Each row is where one point has got to under a steady rotation. How many ticks took it there?
The counts run from 0 to 90.
2.78, 0.43, -0.45, 1.78, 0.93, 0.93, -0.21, 0.80, -4.39, -3.54 => 17
0.06, 1.81, 2.23, 4.17, -1.91, 3.74, 0.68, -1.09, -0.90, 1.10 => 58
-2.66, -0.05, -4.12, 0.20, -3.05, 1.45, -0.42, -2.29, 0.99, -3.30 => 14
1.46, -0.69, 5.33, 1.30, -2.45, -1.62, -0.71, -2.48, -0.05, -0.17 => 4
-1.89, -3.41, 0.80, -1.63, -0.62, -1.49, 3.33, -0.52, 0.72, 0.23 => 85
-2.38, -3.31, 1.49, 0.83, 2.78, 2.24, -3.72, 0.14, 3.47, -1.66 => 27
-1.33, -2.72, 2.13, 2.49, -0.66, -1.87, -0.99, 0.73, 2.26, -3.11 => 20
0.51, -2.39, 1.63, 1.84, -0.82, 3.20, -3.45, -2.13, 0.61, 3.47 => 51
-0.16, -1.66, 1.33, -2.80, 3.69, 1.20, -3.24, -1.76, 3.31, -0.17 => 35
-0.74, -2.69, -0.39, -1.08, 0.21, -2.49, -4.05, -1.21, 0.84, -2.54 => 68
1.14, -2.01, -4.04, -1.26, -4.56, -0.09, 0.47, -0.23, 3.64, -1.48 => 7
0.28, 0.96, 2.33, 0.67, 2.97, 2.41, 5.01, 2.18, -0.29, -1.97 => 33
-1.71, -1.20, 3.51, -1.33, 2.23, -2.31, -1.00, 0.20, 3.08, -2.97 => 28
-2.19, -0.29, 1.82, 1.07, 1.71, 2.22, -1.80, -2.70, -1.75, 2.05 => 83
3.15, 0.77, 2.24, 0.34, -0.38, 2.75, -0.70, -2.45, -2.42, 2.14 => 50
-1.00, 2.29, 0.54, -0.38, 4.17, 4.43, -1.12, -1.48, 1.75, -1.38 => 34
3.50, -1.25, 1.42, 2.13, -1.87, 0.92, 2.42, 4.37, -0.74, -1.69 => 65
2.75, -0.05, -3.99, -3.24, -2.39, 1.99, -1.24, -1.68, -0.20, -0.56 => 55
-3.06, 0.21, -1.22, -0.55, 0.72, 2.29, 3.79, -3.25, -2.45, 2.76 => 38
-3.48, -0.49, -3.56, -0.86, 0.22, -1.64, -0.48, -2.06, -1.47, -3.23 => 22
-2.41, -0.08, 1.51, -0.74, 2.22, -3.36, 1.85, -2.51, -1.15, -2.67 => 29
5.80, -1.07, 0.23, -4.85, -1.48, -0.91, 1.75, 0.75, 0.57, -0.69 => 48
-2.83, 2.50, 0.93, 3.49, -3.66, -0.23, 1.34, -2.11, -0.16, -1.33 => 13
0.85, -1.68, -3.07, -2.77, 3.87, 2.24, 1.24, 0.80, 0.32, -1.70 => 80
-2.51, -0.19, -0.31, 0.51, -0.47, -0.35, 5.61, -0.46, -1.79, -1.08 => 78
-2.11, 0.69, 0.36, 3.13, -3.63, -0.88, 0.40, -4.87, -0.74, 1.13 => 5
-3.11, 1.10, 1.09, 1.81, -0.82, -1.83, 1.39, -2.00, 0.79, -4.07 => 21
4.82, -2.01, -1.89, -2.93, -3.45, -0.79, -1.64, 1.43, -1.63, 0.41 => 56
0.47, 0.69, 4.03, -0.08, 4.55, 1.17, -1.24, -1.03, -2.60, -0.42 => 82
0.59, 2.10, -2.39, -3.57, 1.94, 2.26, 2.52, -3.38, -0.72, -1.06 => 87
0.10, -4.41, 1.40, 2.94, -0.36, 2.06, -3.16, 1.62, 0.91, -1.08 => 19
0.60, 2.61, 3.30, 0.32, 2.76, 2.94, -1.05, -2.24, -0.42, 0.50 => 42
-2.01, 1.94, -1.27, 0.11, -2.26, 1.62, 4.27, -4.25, 0.68, 0.75 => 46
-0.27, 2.96, -1.82, -0.48, -3.26, 0.10, 1.36, -4.23, 1.41, -2.49 => 54
4.60, 0.11, 2.68, 0.82, -1.88, 0.81, 0.55, 1.95, -2.33, -0.81 => 57
-1.07, 2.16, 2.86, 4.93, -0.18, 3.20, -1.24, 1.19, 1.01, -4.82 => 66
-1.09, -3.96, -3.55, -2.64, 0.77, 0.43, 1.65, 0.86, -2.33, -0.29 => 31
-3.21, -4.66, 0.16, -0.01, -0.66, -3.99, 1.86, -0.67, -2.12, -0.90 => 77
2.25, 1.80, 3.31, -1.44, 1.48, 1.93, 2.76, -0.73, 1.37, -1.34 => 41
-0.81, 1.61, -0.46, -2.38, 1.22, -0.93, 5.25, -1.36, 0.47, -1.40 => 86
-2.30, 0.67, -1.77, 1.09, -1.83, -1.69, 3.25, -1.50, -4.72, -1.70 => 70
3.07, -3.92, -2.02, 0.13, -1.01, 2.22, -0.48, 2.95, -2.19, -0.73 => 64
2.64, -2.05, 3.50, -2.60, 1.99, 0.51, 0.99, 1.51, -1.73, 0.66 => 89
-0.25, -3.92, 3.08, -0.21, -3.66, 0.20, 0.17, -0.08, 3.23, 1.59 => 52
-1.99, -0.18, 0.27, 1.54, 3.19, 0.54, -3.63, -2.82, -0.54, -1.87 => 75
0.87, -2.12, -3.83, -3.43, 0.94, -1.65, -2.11, -0.10, -2.66, -2.50 => 23
-1.94, -1.88, -2.60, -1.90, -0.35, 2.62, 2.33, -1.91, 1.83, 1.70 => 39
-0.37, -2.74, 3.11, -2.84, 2.81, -3.29, -0.84, -0.77, 1.47, 0.24 => 36
2.32, -1.82, 0.34, -3.64, 0.31, 1.18, 3.88, 2.43, 1.91, -0.93 => 40
0.08, -3.75, 3.85, -0.16, -1.13, -3.07, -0.36, -0.48, 1.62, 2.70 => 44
-0.47, 1.72, -0.68, 0.32, -2.54, -1.83, 0.34, -3.60, -2.75, -2.86 => 62
0.01, -2.52, 1.03, 0.65, -2.47, -1.58, -1.95, 0.29, 4.77, -2.01 => 60
-1.05, -0.22, -0.25, 0.69, 0.11, 1.05, -4.03, -1.10, 2.30, -2.92 => 67
4.85, 2.57, 3.69, -0.70, -0.77, 0.04, -0.09, -1.52, -1.32, -0.85 => 49
1.32, -0.77, -3.01, -3.20, -0.80, 2.14, 0.55, -2.67, 2.27, -0.21 => 47
-1.13, -4.34, 0.20, -0.67, 0.50, -1.75, -3.11, -1.71, -0.94, 1.80 => 76
2.82, 1.44, 0.78, -1.36, -2.50, -0.60, 1.62, 2.13, 0.65, -3.45 => 8
